In the data rows, 128 means zero.
The table:
[205 198 146 196  77 188 135  85 176  80 143 227]
[205 209 151 172  79 192 135  74 180  83 148 209]
[118 109 134  81 154 123 136 114 136 147 129  76]
[ 39  35 109  77 189  58 119 189  72 171 111  48]
[ 43  98  71  71 144  46 149 165  60 185  84  51]
[196 191 133 216  73 166 134 111 163  64 133 231]
[176 179 165  87 125 184 137  55 153 151 154 101]
[ 67   9 165 107 178 117  88 193 113 143 135  88]
[176 188 160  82 117 198 139  45 156 141 156 106]
[ 91  99 121 130 136  99 128 164 116 134 121 119]
[ 40  15 126  84 193  67 109 194  76 167 121  57]
[183 180 121 219  76 144 126 141 143  73 131 240]
[143  64 174 146 153 156  88 166 149 102 153 134]
[204 205 147 187  78 181 140  78 177  76 150 219]
[141 170  99 130 110 123 143 101 124 132 116 135]
[155 146 112 207 102 122 119 162 124  87 126 217]
[ 32  84  77  72 164  45 143 170  64 179  92  39]
[165 137 142 158 125 147 114 129 150 106 143 153]
[189 183 121 221  75 150 126 128 153  72 128 238]
[ 99  98 126  98 146 106 132 139 121 149 129  88]
[ 43 113  65  67 146  48 158 149  65 183  78  52]
[206 219 146 159  84 191 143  62 177  90 153 194]
[200 192 135 210  70 164 129 105 162  75 137 239]
[113 168  71 109 118  76 163 104 111 148  93 108]
[168 169 115 223  95 135 116 146 146  72 123 231]
[ 94 102 117 146 132  97 126 165 113 125 112 147]
[ 48  16 146  93 193  88 100 194  90 158 131  71]
[ 98 101 117 147 118 100 128 168 110 114 114 147]
[ 33  39 112  76 180  60 128 188  74 178 106  46]
[125 119 145  81 149 125 143  97 132 153 135  72]
[102  28 181 127 163 144  83 181 135 117 141 113]
[112 121 115 175 116 105 123 176 109 103 115 178]
The rows trace a few hidden curves; rows on the same curve form a group. There are 2 groups. The first row asked about is in group 0, and each new group gets the next number.
More rows, each followed by its group:
[ 31  60  96  72 174  54 129 181  67 182  97  40] 0
[ 92  94 119 115 140 105 130 150 117 139 125 101] 1
[144 131 115 199 104 120 116 166 120  88 116 207] 1
[154 152 151  79 138 160 139  66 156 155 149  76] 1
[130 170  89 119 117 103 146 105 113 139 109 116] 0
[153 168 109 134 111 127 133 113 124 122 124 132] 0
[107 110 116 165 115 111 121 170 111 116 108 165] 1
[159 163 120 149 120 133 126 112 137 116 136 152] 0
[211 212 159 131  91 208 141  52 171  99 160 167] 1
[138 124 137  77 148 144 138  88 143 156 137  64] 1
[ 80  20 177 114 169 132  86 189 128 128 143  98] 0
[129 175  83 111 115  95 158 103 115 146 107 113] 0
[ 57   7 148  93 189  89  95 197  98 155 129  75] 0
[184 193 164  96 115 199 134  47 162 139 153 116] 1
[190 205 162  97 109 203 145  37 169 129 154 122] 1
[209 202 162 123  95 207 140  42 173 121 159 143] 1
[ 62 146  51  85 126  53 162 118  81 174  82  74] 0
[162 150 108 219  88 130 123 164 130  75 118 222] 1
[ 96 102 118 117 146 110 121 143 115 137 123  97] 1
[147  76 171 146 151 164  89 162 146 102 157 141] 0
[ 66  10 166 109 184 120  92 193 116 149 139  93] 0
[166 169 157  76 127 174 142  66 151 157 144  85] 1
[ 52 126  55  76 136  50 159 149  76 185  82  59] 0
[128 132 115 195 112 111 118 176 111  94 114 200] 1
[112  45 181 135 155 151  89 180 138 119 145 121] 0
[159 141 140 152 124 142 121 124 139 102 141 152] 0
[ 91 164  60 103 115  66 160 102 103 158  91  98] 0
[108 103 130  92 150 115 137 124 126 151 132  75] 1
[151 137 152  77 134 154 145  77 151 159 145  69] 1
[158  93 158 149 142 157  97 146 152 104 154 144] 0
[ 52 139  53  69 130  51 156 129  77 180  81  74] 0
[199 208 164 114 102 208 143  43 177 121 154 144] 1
[205 218 153 149  85 200 143  54 179  95 157 182] 1
[159 118 145 154 133 161 100 140 146  99 145 155] 0
